-7, -53, -24
-56, 12, -11
->
-53, -24
12, -11

-1, -2, -50
0, -2, -41
0, 1, 11
->
-2, -50
-2, -41

-1, 0, -8, -7
0, 2, -15, -63
->
0, -8
2, -15

41, -58, -36, -9
-12, -4, -4, 20
35, 5, -20, 10
->
-58, -36
-4, -4

54, -29, 16, -7
12, 1, 8, 15
->
-29, 16
1, 8

12, -29, -2, -28, 38
-5, -13, 9, -32, 31
8, -3, -10, 15, -63
->
-29, -2
-13, 9
---
-1, -6, 2, -4, -59
-1, 1, 2, 52, -2
2, 0, -2, -42, -2
->
-1, 1, 2
2, 0, -2

-8, -36, -7, -2, 50
-26, 23, -25, 16, -19
15, 30, 17, -19, -39
-7, -9, -7, -1, 16
->
-26, 23, -25
15, 30, 17

20, -35, -63, 24
14, -13, -19, 10
4, -11, -30, 19
37, -2, -14, 19
-26, 23, 4, -27
->
14, -13, -19
4, -11, -30

-39, -14, -1, -8
-53, -5, -1, -6
-2, 19, -16, -6
->
-53, -5, -1
-2, 19, -16

-41, 28, -34, -29, 16
52, -50, 35, 44, -41
43, -35, 26, 21, -34
-56, 61, -59, -43, 18
->
52, -50, 35
43, -35, 26

-11, 31, -3, 21
-9, -10, 54, 1
4, -21, -16, -3
18, -38, 19, 15
->
-9, -10, 54
4, -21, -16

8, -42, 66
27, 6, -10
34, -48, -3
->
27, 6, -10
34, -48, -3

18, -18, -36, -19
45, -1, 42, -5
41, 47, -32, 39
16, -35, 22, -21
10, -17, 39, -58
->
45, -1, 42
41, 47, -32

-8, 12, -52, 1, -53
-13, -25, -48, -48, -49
-9, 44, -8, 52, -6
-11, -4, -33, -14, -33
->
-13, -25, -48
-9, 44, -8
---
8, 51, 8, -30, 18, -28
16, 45, 11, -39, 10, -25
->
16, 45, 11, -39, 10, -25
8, 51, 8, -30, 18, -28

55, -52, -17, -49, 19, 54, 17, 8, -6, 60, -15, -48, -25
-8, -62, -57, -59, 57, -6, 25, 8, 21, 1, -48, -32, 26
60, -47, 59, 39, -53, -59, 39, 23, 42, -29, -60, 4, 45
-6, 57, 55, -62, 19, -28, 35, 61, -6, -39, -42, -3, -28
-61, -57, 23, 43, 63, -11, 24, -65, -34, -48, 32, 39, -39
->
-61, -57, 23, 43, 63, -11, 24, -65, -34, -48, 32, 39, -39
-6, 57, 55, -62, 19, -28, 35, 61, -6, -39, -42, -3, -28
60, -47, 59, 39, -53, -59, 39, 23, 42, -29, -60, 4, 45
-8, -62, -57, -59, 57, -6, 25, 8, 21, 1, -48, -32, 26
55, -52, -17, -49, 19, 54, 17, 8, -6, 60, -15, -48, -25

-31, 21, 18, 0, 1, 33, 31, -25, -49, 2, -21, -31
2, -6, 14, 2, -1, -14, -13, -14, 14, -13, -21, -6
-15, 6, 21, 1, -1, 4, 3, -25, -13, -14, -30, -21
->
-15, 6, 21, 1, -1, 4, 3, -25, -13, -14, -30, -21
2, -6, 14, 2, -1, -14, -13, -14, 14, -13, -21, -6
-31, 21, 18, 0, 1, 33, 31, -25, -49, 2, -21, -31

-19, 17, -32, 16, -7, -2, 8, 21, 8, -8, -47, 13, 47, -5, 33, -21
-11, -34, 29, -17, 23, -12, -36, 11, -10, -2, 9, -26, 33, -8, -62, 18
-42, 11, -23, -15, 4, 39, -34, 26, 2, 30, 48, 49, 45, -26, 38, -20
-21, -66, 16, -17, -1, 10, -35, 16, -18, -1, -7, -22, 49, -30, 1, 14
-14, 27, -30, 3, -31, 5, -13, 44, 6, -4, 22, -1, 49, -30, -16, 31
->
-14, 27, -30, 3, -31, 5, -13, 44, 6, -4, 22, -1, 49, -30, -16, 31
-21, -66, 16, -17, -1, 10, -35, 16, -18, -1, -7, -22, 49, -30, 1, 14
-42, 11, -23, -15, 4, 39, -34, 26, 2, 30, 48, 49, 45, -26, 38, -20
-11, -34, 29, -17, 23, -12, -36, 11, -10, -2, 9, -26, 33, -8, -62, 18
-19, 17, -32, 16, -7, -2, 8, 21, 8, -8, -47, 13, 47, -5, 33, -21

36, -5, 30, 18
18, -26, 1, 0
-45, -50, -33, 5
-15, 43, -37, -25
20, -19, 8, 7
->
20, -19, 8, 7
-15, 43, -37, -25
-45, -50, -33, 5
18, -26, 1, 0
36, -5, 30, 18

21, 51, 21, 45, -9, 33
22, 18, 15, -18, 26, -1
-45, -36, -23, -44, -6, -28
24, 20, 3, -35, 29, -1
11, -31, -28, -39, -10, -48
23, 43, 20, 46, 2, 30
7, -18, -26, 13, -42, -31
44, 28, 8, -42, 38, -10
24, 11, 24, 9, 18, 11
3, 10, 29, -5, 18, 24
->
3, 10, 29, -5, 18, 24
24, 11, 24, 9, 18, 11
44, 28, 8, -42, 38, -10
7, -18, -26, 13, -42, -31
23, 43, 20, 46, 2, 30
11, -31, -28, -39, -10, -48
24, 20, 3, -35, 29, -1
-45, -36, -23, -44, -6, -28
22, 18, 15, -18, 26, -1
21, 51, 21, 45, -9, 33

-2, -4, -17, 35, -14, 12, -10, -22, 12, -23, 18, 26, 5
-6, 17, -1, -13, -10, 19, 15, -15, 2, -35, -8, -6, 13
-3, 57, 17, 18, -8, -9, 15, 1, 29, 16, 25, -19, 0
8, -10, 17, -4, 26, 3, -13, -10, -6, -50, 32, 5, 12
11, 27, -17, -2, 14, 23, -8, -16, -1, 4, -29, 20, 14
-11, 30, 8, 12, -11, 12, 19, -11, 8, -8, -10, -30, -14
->
-11, 30, 8, 12, -11, 12, 19, -11, 8, -8, -10, -30, -14
11, 27, -17, -2, 14, 23, -8, -16, -1, 4, -29, 20, 14
8, -10, 17, -4, 26, 3, -13, -10, -6, -50, 32, 5, 12
-3, 57, 17, 18, -8, -9, 15, 1, 29, 16, 25, -19, 0
-6, 17, -1, -13, -10, 19, 15, -15, 2, -35, -8, -6, 13
-2, -4, -17, 35, -14, 12, -10, -22, 12, -23, 18, 26, 5

-14, 11, 26, -23, -17, 10, -16, 5, -13, 50, -8, 2
9, -10, 20, 32, -8, -10, -20, -17, -19, 0, 9, 23
31, 24, -14, -3, 32, -6, 9, 14, -14, 29, -11, -24
-20, -21, -5, 15, -19, 14, 31, 36, 15, -50, 23, -8
14, -13, -20, 43, 17, -17, -58, -7, -19, 6, -54, 18
-4, -2, 23, 1, -13, -1, 26, -19, 4, -15, 49, 8
-9, -19, 25, -13, -37, 24, 7, 4, 4, -33, 8, 14
->
-9, -19, 25, -13, -37, 24, 7, 4, 4, -33, 8, 14
-4, -2, 23, 1, -13, -1, 26, -19, 4, -15, 49, 8
14, -13, -20, 43, 17, -17, -58, -7, -19, 6, -54, 18
-20, -21, -5, 15, -19, 14, 31, 36, 15, -50, 23, -8
31, 24, -14, -3, 32, -6, 9, 14, -14, 29, -11, -24
9, -10, 20, 32, -8, -10, -20, -17, -19, 0, 9, 23
-14, 11, 26, -23, -17, 10, -16, 5, -13, 50, -8, 2
